Every row has a hidden score from 0 to 20. What is each row's score? 10 is about the middle. The score is a weighted sum of the row's numbers plus the product of two more (or one squared), each taken from its middle value.
[ -8  76  37  -1 -32  -1  73 -27  -6  16  46 -34  -3 -19   4  -3 -32 -17  -5   0 -28 -12  -4   0 -31 -34 -30  22  19] ~ 9
[ 38  -2  67  -1  -4   7  79 -25  -6   7  52  -3  11  -5  -3  43 -24 -13  -5 -10 -32  11   2   2 -17 -26 -12  96   8] ~ 11
[-12 -31 -49   1  20 -34 -46  63 -10 -32 -39  40 -32  17 -24 -16 106  13  -9 -14  57 -21  -1   3  48  89  37 -28 -28] ~ 14
[-27 -30 -51  -1 -28 -33 -40  55  -5   4 -37 -17 -37  11 -25 -35  17  63  33 -14  85 -37   0  -2  30  40  51 -26 -28] ~ 10
[-25 127  12   0 -41  -5  15 -25   9  16  10 -49 -13 -37   1 -19 -32 -22  -3  -1 -27 -38   1   1 -43 -30 -53  -4  16] ~ 10
[-27 -29 -49   2 -35 -33 -36  37  -5  14 -37 -18 -34   6 -28 -42  10  65  41 -19  62 -37   0  -4  23  29  40 -23 -29] ~ 9
[-21  13 -19   1 -38 -32  -2 -17   5  76 -14 -35 -35  -9 -26 -26 -34  10  50 -11 -16 -35  -2  -4  -8 -30  -6  -7 -31] ~ 6
[-28 120  11   0 -42  -9  18 -29   9  21   4 -50 -22 -26 -12 -17 -34 -16   3  -3 -31 -35   1  -1 -35 -32 -41  -3   7] ~ 9
[  5  19 105  -2 -16  35  87 -28  -9  -2 118 -17  23 -13  33  15 -33 -25 -18  14 -27  11  -1   2 -31 -33 -34  35  55] ~ 15
[-15 122  29   2 -33   3  45 -29  -3  14  30 -40  -2 -28   9  -9 -35 -27 -12   6 -30 -17   1   1 -38 -32 -41   6  22] ~ 9
[-45  21 -29   3 -42 -33 -12 -21  97  33 -22 -60 -34 -26 -27 -39 -33   3  26 -18 -24 -35   4   0 -26 -31 -22 -17 -30] ~ 9
[ 16 -32 -17   1  76 -13 -24  -1  -3 -50 -22  27   1   6 -23   8  18 -13 -36 -16   1  37   1   3  -5  19  12 -11 -29] ~ 17
[-20 127  18   2 -42  -3  20 -26   7  14  13 -54 -11 -35   3 -14 -32 -24  -8   6 -30 -26   2   0 -44 -33 -50   0  18] ~ 9
[  5 -30 -20  -1  79  -1 -30  -4  -4 -62 -19  45  21   0 -14   9  36 -22 -51 -16  -8  28  -2   0   6   7  -4 -18 -21] ~ 13
[ -3  34  86   1 -20  39  71 -23  -6  -5 106 -27  20 -21  41   9 -32 -29 -18  30 -29  11  -4  -4 -38 -34 -38  18  75] ~ 10
[-20  79   6   2 -42 -16  21 -27   4  36   2 -41 -25 -19 -17 -16 -33  -8   8 -11 -26 -37   1   1 -31 -32 -28   5   0] ~ 8
[-16 -33 -50  -1  -4 -33 -46  85  -5 -21 -41  24 -33  13 -28 -30  62  25   7 -15  94 -35  -2  -1  61  65  45 -32 -28] ~ 11
[ -8 -31 -47   0  22 -31 -42  61  -6 -34 -42  40 -34  22 -25 -16 119   8  -9 -18  50 -19   1  -4  55  90  38 -21 -29] ~ 17
[ -7  30  72   1 -13  64  30 -27  -4 -14  80 -31  35 -28  82  12 -35 -32 -38  81 -30  17  -1   4 -48 -30 -47   8 112] ~ 6
[ -6  52  56  -1 -22   9  96 -27  -6  13  72 -25   4 -19   5   5 -30 -23  -5   6 -27  -3  -1  -3 -30 -33 -27  32  30] ~ 10
[-11 -34 -49  -2  -6 -32 -36 121  -8 -14 -40  12 -31  45 -25 -21  87  24  12 -17 106 -25  -2   1  44 123  89 -17 -29] ~ 8
[-23 127  18   2 -39   1  22 -26   5   8  13 -47  -8 -29   7  -9 -31 -21 -12   7 -29 -26  -1   0 -47 -32 -50   2  20] ~ 9
[-15 103  33   0 -34  15  43 -32  -7   5  41 -42   3 -32  22  -3 -34 -27 -16  23 -34  -5   2   0 -46 -32 -51   6  37] ~ 8
[-19  40   2   1 -41 -19  18 -30  -4  70  -1 -33 -27 -10 -26 -15 -34  -2  22 -15 -28 -34   0   3 -14 -33 -20  10  -9] ~ 7
[  8  -2  78   4   6  44  71 -27 -11 -14  81   4  42 -17  14  24 -33 -21 -25   3 -25  10  -3   3  -7 -31 -27  44  26] ~ 12
[ 42 -33 -15  -1  65 -20 -18   8  -6 -22 -19  95 -11  35 -29  13  31  -5  -9 -16   5  20   3   1  10  24  24  -8 -25] ~ 11
[-12 -28 -50   0  12 -29 -36  96  -8 -24 -35  36 -32  29 -23 -15 100  20   0 -17  80 -27   0   0  69  95  57 -23 -30] ~ 14
[ 26   0 106  -1   1  57  45 -28  -3 -11  84 -12  61 -11  37  63 -29 -21 -22   0 -29  38   0   0 -26 -33 -23  36  40] ~ 17
[ 50 -33  -8  -5  67 -17 -17   3  -7 -23 -17  97 -15  42 -25  16  23  -1  -9 -13   5  23  -1   3   8  23  28   1 -31] ~ 11
[-29   0 -34  -3 -40 -31 -13  -8  11  53 -27 -40 -35  -8 -30 -38 -22  17  50 -15  -3 -34   3  -2  -6 -19   0 -15 -28] ~ 11
[-16 -27 -49   3 -26 -29 -34  73  -6   3 -35  -7 -38  21 -24 -30  17  81  36 -13  95 -35   0   2  46  45  70 -20 -29] ~ 9
[-42 -14 -49   1 -41 -30 -24  -2   8  33 -36 -46 -36  -8 -29 -38 -17  22  45 -14  14 -35  19   1   0  -7  10 -23 -28] ~ 13
[-38 -16 -50   1 -40 -32 -27   3  10  31 -37 -41 -34  -8 -21 -39 -15  22  42 -16  12 -37  23   2   1  -5  10 -19 -30] ~ 10
[-18  87  13  -3 -29  27  31 -25  -6  -4  25 -31  16 -29   7  -8 -34 -28 -26  11 -30 -17   4   3 -29 -34 -47   0  17] ~ 10
[-30 -29 -50   0 -33 -32 -48  40  -9   1 -41 -21 -35   8 -25 -39  15  43  26 -16  68 -35   0  -1  16  39  42 -35 -30] ~ 9
[ -2  11  60   4   4  94  24 -31  -7 -27  75 -10  73 -26  82  17 -34 -31 -45  55 -27  16  -3   0 -38 -30 -47   4  88] ~ 8
[ 64 -29  -2   3  93  13  -5 -10  -3 -35  -5  66  28   2 -10  65  14 -20 -32 -16 -16  56  -1  -1  10  -6  -9  -2 -12] ~ 13
[-19 -32 -50   0   2 -32 -37 102  -7 -14 -37  28 -33  27 -25 -25  74  29   3 -15  94 -37   2  -2  76  79  60 -23 -28] ~ 10
[-14 -31 -49   3 -16 -34 -30  91  -8   7 -36   2 -35  39 -28 -24  31  83  39 -17 101 -34  -4   1  71  61  96 -19 -30] ~ 6
[  4  15  84   4  -7  91  29 -26  -9 -20  90 -29  62 -27 105  15 -32 -38 -38  68 -29  26   0   1 -48 -29 -48   7 115] ~ 8
[-14 -28 -45   3  -6 -34 -32 121  -7  -7 -40   8 -37  55 -24 -20  65  39  21 -15 109 -27   0   1  62 106 108 -18 -29] ~ 5
[-15  46  24   1 -24  44  15 -23  -4 -18  31 -39  37 -39  29  -4 -33 -34 -45  61 -32   0  -1  -1 -54 -31 -49  -2  47] ~ 11
[ -2  37  73   1 -20  50  39 -26  -7 -13  83 -29  25 -31  66   8 -29 -36 -34  68 -29  13   1   2 -48 -32 -49  11  98] ~ 7
[-28  84   2  -1 -40 -18  10 -26  20  32   0 -50 -28 -25 -18 -24 -36  -9  10 -12 -29 -39  -3  -2 -30 -33 -31   0  -4] ~ 8
[-29  29 -14   2 -40 -31   3 -24  27  48 -12 -50 -36 -16 -24 -30 -31  -2  24 -12 -27 -37  -1   0 -18 -32 -17  -4 -16] ~ 8
[  2 -33 -29   4  35 -30 -32  13  -7 -46 -32  26 -15  11 -25   2  47  -8 -22 -18  16  17   1   1   0  38  27 -17 -27] ~ 9
[ 71 -31  -1   2  31  -5  -5  -9 -10 -10 -10  82   1  27 -22  31  12  -5  -5 -14 -16   3  -2   0  37  -6   3  35 -19] ~ 13
[ 86 -28  -4   2  66 -13 -15  -5  -6 -22 -14  99  -7  27 -23  34  13  -8  -7 -15  -6  27  -1  -3   6   8  14   6 -21] ~ 11
[ -8 -22 -16  -2 -22 -34  -9   0  -7  92 -18  -9 -32  30 -27 -15 -12  61 125 -16   3 -35   2   2  55   0  37   9 -28] ~ 16
[ 41 -32  16   0  61  14 -10 -19  -7 -41   0  11  40  -3  13  73 -10 -29 -41 -11 -31 127   0   0 -25 -10 -14   1   2] ~ 7
[ 66 -31  -7  -1  32 -12  -7  -3 -10 -11 -19  93  -1  36 -21  18  16  -5  -2 -15 -11   0  -2   3  43   1  12  24 -24] ~ 15
[ -1  28  87   1 -19  19 109 -27  -2   5  99 -19  10 -15  14   6 -32 -19 -10   4 -29   7   0   0 -29 -33 -32  40  39] ~ 12
[-28 -30 -49  -2 -22 -31 -44  48  -7 -16 -36   9 -33  13 -26 -40  43  27   5 -18  67 -35  -3  -2  56  34  31 -33 -27] ~ 12
[-26 127  17   1 -42  -1  18 -27   5  15  13 -49 -10 -31   3 -14 -36 -23  -8   6 -32 -26  -2   0 -44 -29 -48  -1  16] ~ 8
[ -1 -33 -41   1   4 -30 -33  60  -8 -26 -41  20 -34  32 -20 -12 116  11  -2 -17  52  -8  -2  -1  28 107  60 -24 -30] ~ 12
[ 34   1  83  -4  -4  20  79 -30  -3  -1  67  -5  18  -9   6  46 -22 -18 -11  -9 -32  16   0  -2 -20 -31 -16  84  15] ~ 15
[ -1  20  69  -1 -10  87  18 -25  -9 -22  66 -30  60 -27 127  10 -31 -37 -47  89 -30  29   1   3 -53 -28 -52   2 121] ~ 5
[-23   9 -13   0 -39 -28  -4 -18   0 103 -10 -34 -33  -6 -25 -24 -31   9  57 -14 -18 -38   0  -2  -4 -26  -2  -6 -26] ~ 6
[-29 -28 -49   2 -25 -32 -47  56  -8  -9 -38 -10 -37  11 -23 -40  24  28  25 -14  95 -37   0   1  22  49  49 -34 -29] ~ 10
[-15  41  32   1 -19  49  22 -30  -7 -20  43 -29  39 -33  34  -4 -33 -36 -43  59 -30   1  -3   1 -45 -35 -49  -1  60] ~ 10
[-13 -32 -49   1 -21 -33 -30  83  -9  10 -40  -3 -31  39 -27 -26  22  93  43 -14  87 -39  -1  -3  71  52  93 -17 -28] ~ 6
[ -8  70  48  -4 -27   9  79 -26  -8   8  61 -31   4 -24  15  -3 -30 -21  -9  10 -26  -4   1  -1 -31 -33 -37  21  28] ~ 11
[-31 -23 -47   1 -41 -29 -24   2   1  34 -38 -34 -30   1 -22 -37 -13  41  52 -13  19 -38   7  -2  11   4  14 -21 -30] ~ 9
[  6 -31 -10  -2  84  10 -22  -9 -10 -62 -17  46  26  -3  -7  11  27 -33 -54 -19 -13  40  -1  -3   0   5 -13 -12 -17] ~ 13
[ 22  -9  11   3 -10 -17  36 -14  -7  48   3   2 -16  15 -27   5 -13  -3  27 -16 -17  -8   4   1   2 -14   8  93 -12] ~ 8
[-28   0 -26   2 -40 -34 -13 -11   2  73 -22 -37 -34  -5 -25 -29 -22  20  66 -14  -4 -36  -3   2  -1 -18   4  -7 -29] ~ 7
[ 28  -6 103  -3   2  55  42 -28  -5  -9  76  -7  64  -8  36  65 -29 -24 -21   3 -23  38   1   1 -23 -31 -24  39  39] ~ 18
[-15  58  38   1 -28  27  18 -27  -4 -13  31 -44  17 -35  46   3 -33 -33 -39  76 -28   4  -4   1 -59 -34 -53   0  67] ~ 7
[ 37 -32   5   0  92   5 -14 -12  -6 -44  -7  22  19  -2   6  48   3 -23 -36 -15 -18  92  -5  -1 -14   0  -3   0  -7] ~ 11
[ -1   7  50   0  -7  24  88 -26  -6   1  56   3  19 -15  -1  13 -32 -17 -10  -6 -30  -4  -2  -1  -1 -33 -25  58   8] ~ 11
[-41  12 -36   0 -41 -31 -15 -16  49  35 -27 -49 -34 -18 -25 -37 -34   9  32 -12 -15 -35   7   2 -13 -33 -11 -15 -30] ~ 9
[-38   0 -37   6 -40 -32 -18  -9  26  42 -30 -49 -34 -12 -26 -42 -28  17  40 -20  -4 -38   6   0  -6 -20  -1 -15 -26] ~ 10
[ -2 -30 -32   2  -4 -32 -25  70  -5   0 -33  28 -30 104 -26 -12  60  42  29 -18  52 -20   0   0  96  77 125 -10 -28] ~ 11
[-18  68  21  -2 -29  35  21 -28  -5 -14  32 -34  28 -37  22  -3 -31 -33 -31  32 -29 -13   1   0 -43 -34 -49  -1  34] ~ 8
[ 23 -33  17  -1  41  20  -7 -20  -6 -50   1   5  50  -8  24  54 -11 -35 -52  -7 -31 127   3   1 -30 -12 -16  -7   6] ~ 6
[-36  50 -11  -2 -41 -26  -1 -28  65  33  -9 -53 -34 -26 -24 -33 -33  -2  16 -14 -27 -34  -1  -2 -30 -34 -31  -6 -13] ~ 9
[-14 -29 -40  -3 -17 -32 -24  73  -8   8 -35  -1 -34  53 -21 -25  28  96  55 -17  72 -36  -1   1  96  52 105 -14 -30] ~ 9
[-12  25  28   2 -12  68  16 -24  -7 -32  30 -35  57 -42  62   1 -38 -35 -52 102 -29  16  -1  -1 -63 -34 -50   2  69] ~ 14
[-40  17 -36   3 -43 -32 -13 -22  92  18 -23 -56 -33 -22 -25 -36 -31   1  11 -16 -21 -35   2   1  -5 -32 -30 -17 -30] ~ 9
[ 95 -30  14   2  70  -3  -1 -16 -11 -24   0  39  14   4  -6  89  -2 -18 -21 -12 -19  68   1   1 -10  -2   2  12  -9] ~ 11
[ 68 -31  10  -1  96   2  -5 -11  -6 -33  -9  42  14   1  -4  65   5 -15 -24 -15 -18  81   2   0 -12   2   0   2 -12] ~ 16
[-28 -32 -49  -2 -22 -32 -46  53  -5 -18 -38   8 -37   9 -24 -44  46  36  14 -18  72 -34   0   2  56  36  32 -34 -30] ~ 13
[-20 -34 -47  -2 -35 -32 -24  14  -5  27 -36 -20 -38   8 -29 -29   1  98  80 -14  34 -35  -3  -1  35  13  36 -15 -27] ~ 11
[ 19 -35 -17   2   2 -31 -17  32  -7  -1 -24  67 -29 118 -26  -6  42  23  22 -17  20  -5   2  -2  84  40  87   0 -29] ~ 17
[ 65 -29  -8   1  95   5 -14 -12  -7 -33  -9  90  18  15 -17  44  17 -13 -28 -13 -11  31  -1  -3  20  -3  -1  -2 -18] ~ 12
[-26   7 -19  -1 -41 -33  -7 -19  12  53 -17 -20 -33 -13 -27 -29 -32   3  22 -13 -22 -36   5   3  12 -31 -15  -7 -25] ~ 6
[ 21 -32   4   2  68  38 -13 -24  -4 -53   1  33  66  -9  12  47   3 -31 -50  -9 -28 104  -4   3 -10 -16 -20  -4  -1] ~ 10
[ -7  34  52   0 -18  50  16 -27  -8 -26  45 -36  35 -33  94   3 -34 -33 -52 121 -29  19   2   2 -57 -33 -50  -1 105] ~ 2
[ 10 -29  -9   1  71 -12 -25  -3 -10 -58 -18  19   8   1 -13  15  16 -21 -44 -15  -3  41  -3  -3 -10  14   3 -15 -23] ~ 12
[ 10 -32 -19  -2  50 -26 -29  11  -8 -36 -28  46 -11  17 -25   4  46 -10 -16 -14  11  14   2   1   3  39  24 -15 -30] ~ 10
[  6   0  52  -1   1 106   9 -23  -7 -39  30 -16 115 -30 127  24 -31 -37 -55  33 -30  53   1  -1 -51 -32 -48   3  65] ~ 16
[ 18 -32  15   0  47  18 -10 -22  -7 -57  -3   1  42  -8  21  44  -5 -35 -54  -6 -29 122   1   0 -29  -8 -20  -5   6] ~ 8
[-20   2 -18   0 -44 -31  -6 -17   0  63 -14 -20 -31 -10 -25 -27 -25   8  34 -15 -16 -36  -3  -1  19 -26 -12  -2 -27] ~ 8
[ -9  20   7   0 -23  -3  52 -27  -9  30   6  -7  -9 -12 -17 -10 -31 -10   2 -12 -29 -21  -1  -2   7 -32 -22  30  -7] ~ 8
[ 15 -35   5  -1  63  34 -10 -24  -8 -54  -1  34  68 -16  17  37   1 -34 -55  -7 -28  96   0  -2 -21 -19 -28  -9   4] ~ 10
[ 28 -31 -13   2   4 -28 -14  12  -7   6 -22  64 -26 107 -27  -6  21  16  28 -16  11 -11   2   1  73  24  72   5 -29] ~ 14
[-42  -6 -47  -1 -38 -32 -20 -11  35  16 -35 -43 -32 -16 -23 -37 -28  14  19 -14  -5 -36  15  -2  12 -26 -10 -21 -28] ~ 9
[-14 -31 -49  -1 -11 -32 -43 107  -7 -15 -43   0 -32  20 -24 -30  48  25  14 -13 121 -35  -1   1  27  87  58 -28 -26] ~ 15
[-23 -32 -48  -2 -21 -34 -44  61 -12  -8 -39 -11 -30  13 -26 -40  25  26  20 -13  98 -38  -1  -2  24  53  46 -29 -31] ~ 11
[ -8  37  14   2 -31 -15  57 -29  -7  60   7 -28 -16 -13 -12 -11 -33  -7  16 -15 -31 -23   1   0 -17 -30 -16  39  -3] ~ 6
[ -4  40  80   3 -19  36  66 -28  -6  -3 101 -25  21 -25  42   6 -33 -28 -22  37 -29   6  -1   2 -38 -33 -41  14  79] ~ 9
[  5 -31 -28  -1   1 -36 -20  57  -7   0 -28  46 -33 109 -24 -11  59  32  21 -16  43 -11   1  -2  93  68 111  -8 -29] ~ 16
[-20 -32 -52   1 -28 -30 -36  63  -5   6 -41 -15 -29  17 -28 -31  18  75  40 -15  90 -37  -2   2  45  40  63 -19 -31] ~ 10
[ 24 -30  -6  -5  87 -15 -20   4  -6 -41 -20  44  -5  13 -20  13  22 -13 -28 -16   2  32  -1   4  -4  18  17  -5 -26] ~ 17
[103 -32   3  -1  35 -10  -4  -7  -8  -8  -5  82  -6  36 -21  44   3  -8   1 -14  -9  19  -1   0   9   4  14  28 -18] ~ 11
[-13 -29 -50   0 -17 -33 -38 115  -6  -3 -40  -5 -36  30 -26 -28  40  51  25 -14 126 -38   4   0  45  82  82 -21 -27] ~ 12
[-18  -7 -24  -2 -36 -31  -7  -4  -6 104 -22 -18 -33   0 -24 -25 -17  39 110 -12   1 -33  -4  -1  14  -7  15  -4 -31] ~ 11
[-15   4  -7  -2 -33 -32   4 -12 -10 127 -13 -21 -36  -1 -22 -16 -23  12  78 -17  -9 -36   3   5   3 -20   3  11 -25] ~ 10
[ -2  15  59   2  -4  75  29 -30  -4 -23  72 -10  60 -31  60  13 -35 -38 -39  60 -29  11  -3   3 -40 -32 -47   4  85] ~ 8
[  2  13  57  -1  -8  98  12 -27  -7 -34  40 -28  76 -30 127  12 -36 -35 -51  75 -29  36   1   0 -56 -30 -52   0 100] ~ 6
[ 32  -6  96   1  -2  40  59 -26 -12  -3  75  -9  40 -11  23  64 -26 -25 -19  -5 -28  30   4   3 -20 -32 -19  56  29] ~ 14
[ -6  15  43   1   1  90  12 -26  -8 -31  48 -21  69 -32  88   5 -31 -31 -48  90 -29  16  -1  -1 -56 -31 -53   1  89] ~ 10
[ 18 -12  55  -1  23  85  11 -28  -4 -27  39  15 111 -15  46  63 -19 -29 -40   4 -26  51  -4  -1 -18 -36 -31   9  27] ~ 17
[-26 -29 -53   2 -30 -32 -32  29  -8  17 -40 -21 -30  10 -29 -34   7  81  49 -16  54 -34  -4   0  27  27  43 -21 -30] ~ 9
[-27 -10 -35   2 -38 -31 -16  -4  -3  58 -25 -30 -30  -3 -23 -33 -15  44  73 -15   4 -39   2   2   8  -7  14 -11 -30] ~ 8
[-28 101   4   1 -43 -16  10 -30  15  22   3 -47 -23 -25 -14 -21 -34 -13   4  -4 -28 -36   5  -1 -35 -32 -38  -2   2] ~ 8
[  0 -31 -38  -2  44 -31 -36  17  -7 -45 -37  51 -21  10 -22  -7  82  -4 -32 -18  15   2   0   3  35  42  15 -24 -29] ~ 14
[-40  -3 -39  -1 -43 -33 -22 -13  46  16 -30 -43 -35 -18 -29 -40 -34   8  17 -15  -6 -31  14   0  12 -30 -13 -18 -26] ~ 9
[-14  65  25  -1 -33  -5  68 -28  -4  32  24 -27 -15 -16  -8  -9 -35 -14   8  -8 -30 -20  -3   2 -24 -36 -24  29   7] ~ 8
[ -8  44  74   1 -22  34  63 -26  -6  -1  95 -27  18 -27  40   9 -37 -26 -25  42 -30   9   4  -3 -40 -31 -43  13  76] ~ 7
[ -7 -30 -43   2  11 -34 -27  85 -10 -21 -37  47 -31  58 -25 -16  94  25   2 -12  65 -23   2  -2  93  82  80 -17 -28] ~ 15
[-12  74  37   1 -33  21  25 -27  -9  -5  40 -42   9 -37  38   1 -34 -36 -33  59 -29  -4  -3  -1 -58 -33 -52   1  56] ~ 4
[ 26 -33  -9   2  95 -14 -18   1  -6 -39 -18  51  -3  12 -18  17  18 -13 -27 -14   0  36  -3   0  -5  18  13  -9 -26] ~ 14
[ 21 -31 -13   1 -11 -28  -7  -3 -10  34 -22  25 -31  67 -24  -5  -2  28  55 -15   7 -16   1   0  70   7  49  28 -30] ~ 14
[-29 -15 -34  -3 -36 -31 -18  -5  -3  48 -32 -30 -31  -1 -22 -39 -17  41  72 -16   7 -36   0   1   8  -6  15 -16 -28] ~ 10
[-11 -32 -50  -3  12 -33 -41  89  -3 -24 -38  38 -36  25 -26 -24 104  17   3 -13  72 -26   1   1  66  96  53 -27 -31] ~ 14
[ -1 -29 -41   1   5 -30 -35  69  -8 -28 -39  17 -32  29 -23 -14 109   6   0 -16  59  -9   1  -2  23 117  57 -19 -28] ~ 11
[  0   3  60   0  14 117  17 -30  -4 -29  57   0 105 -26  95  21 -30 -35 -46  35 -27  30  -1  -3 -38 -33 -47   5  73] ~ 13
[-13 -34 -38   0 -29 -30 -23  19 -10  39 -33 -12 -35  24 -28 -26   6 121 105 -16  31 -37   1  -2  62  14  54  -8 -29] ~ 13
[ 60 -10  70   1   4  21  44 -20  -6  -8  43   0  28  -4   6  79 -22 -15 -12 -14 -25  33  -1   1 -22 -25 -15  67  13] ~ 12
[-18 -31 -48   5   4 -32 -47  70  -6 -31 -41  22 -34  11 -24 -28  71  17  -2 -15  77 -40   3  -3  55  63  34 -33 -27] ~ 12
[ 23 -34 -17  -3  39 -26 -21  16  -7 -21 -28  82 -18  47 -22   0  53  -4  -3 -12  16  11   0  -3  18  38  40  -7 -28] ~ 13
[-16  37   4  -4 -32 -17  31 -22  -2  72  -1 -30 -23 -13 -25 -12 -32  -1  22 -18 -26 -32  -3  -2 -16 -30 -15  19  -6] ~ 7
[-40  25 -22  -2 -40 -29  -4 -26  99  16 -19 -57 -36 -24 -27 -45 -32   2   1 -16 -30 -36   0  -1  -6 -34 -33 -18 -21] ~ 12
[-18  55  23  -1 -30  39  28 -25  -7 -15  30 -38  33 -41  28  -7 -31 -36 -39  45 -31  -6  -3   0 -53 -34 -54  -1  43] ~ 10
[-13  79  41   1 -29   7  75 -26 -11  17  50 -34   0 -18   7  -4 -34 -18 -12   4 -31 -10   0  -3 -36 -31 -35  21  26] ~ 8
[-12 -31 -30  -2 -25 -31 -19  12  -5  61 -27  -9 -34  31 -27 -22  -4  97 126 -19  16 -37  -4  -3  71  13  49  -7 -27] ~ 16
[ -7  34  20  -3 -29 -11  71 -30  -6  55  15 -24 -14  -8 -18  -7 -31  -8  15 -13 -29 -20   0  -1 -17 -35 -16  42   2] ~ 8
[ 13 -34 -22  -1  90 -10 -24  -4  -6 -55 -23  61  10   8 -21   7  43 -13 -36 -15   1  22   3  -2  19  13   5 -17 -28] ~ 14
[-13  20  33  -2 -10  79  12 -25  -8 -33  36 -23  62 -31  82   3 -33 -36 -52 100 -28  13   2  -3 -58 -32 -54  -2  84] ~ 8
[-13  77  50   1 -27  18  59 -30  -6  10  62 -35   9 -24  20  -5 -34 -24 -16  14 -27  -4  -3   0 -39 -31 -40  10  44] ~ 9
[-33 -13 -40   0 -41 -29 -22  -6  11  23 -39 -23 -29  -7 -24 -36 -15  23  27 -18   0 -39   5   1  30 -13  -2 -22 -31] ~ 8
[ -6  15  36  -1  -1  97  13 -27  -8 -38  42 -17  75 -35 101  11 -32 -33 -52  83 -27  17  -1  -5 -54 -31 -51  -1  87] ~ 5
[-22 -32 -52   4  -6 -31 -51  75  -8 -24 -38  20 -31  12 -29 -30  58  21   3 -11  86 -35  -1   2  56  58  36 -32 -31] ~ 11
[-33   3 -32  -2 -42 -31 -11 -12  21  39 -20 -28 -33 -10 -23 -36 -29   8  29 -13 -15 -38   1  -1  15 -27 -10 -14 -30] ~ 6
[-18 -35 -49   5 -13 -32 -37  69  -6  -8 -37  15 -36  15 -24 -35  44  49   9 -17  81 -37  -4  -2  67  40  43 -25 -29] ~ 10
[-38  -5 -44  -1 -42 -32 -22  -5  14  39 -35 -41 -31  -7 -25 -41 -23  22  41 -16   7 -34  13  -2  -3 -12   4 -19 -32] ~ 9
[-24 -36 -45  -4 -35 -33 -29  24  -7  21 -42 -17 -38  11 -27 -38   2  99  62 -11  43 -36   0   4  32  24  40 -21 -31] ~ 12
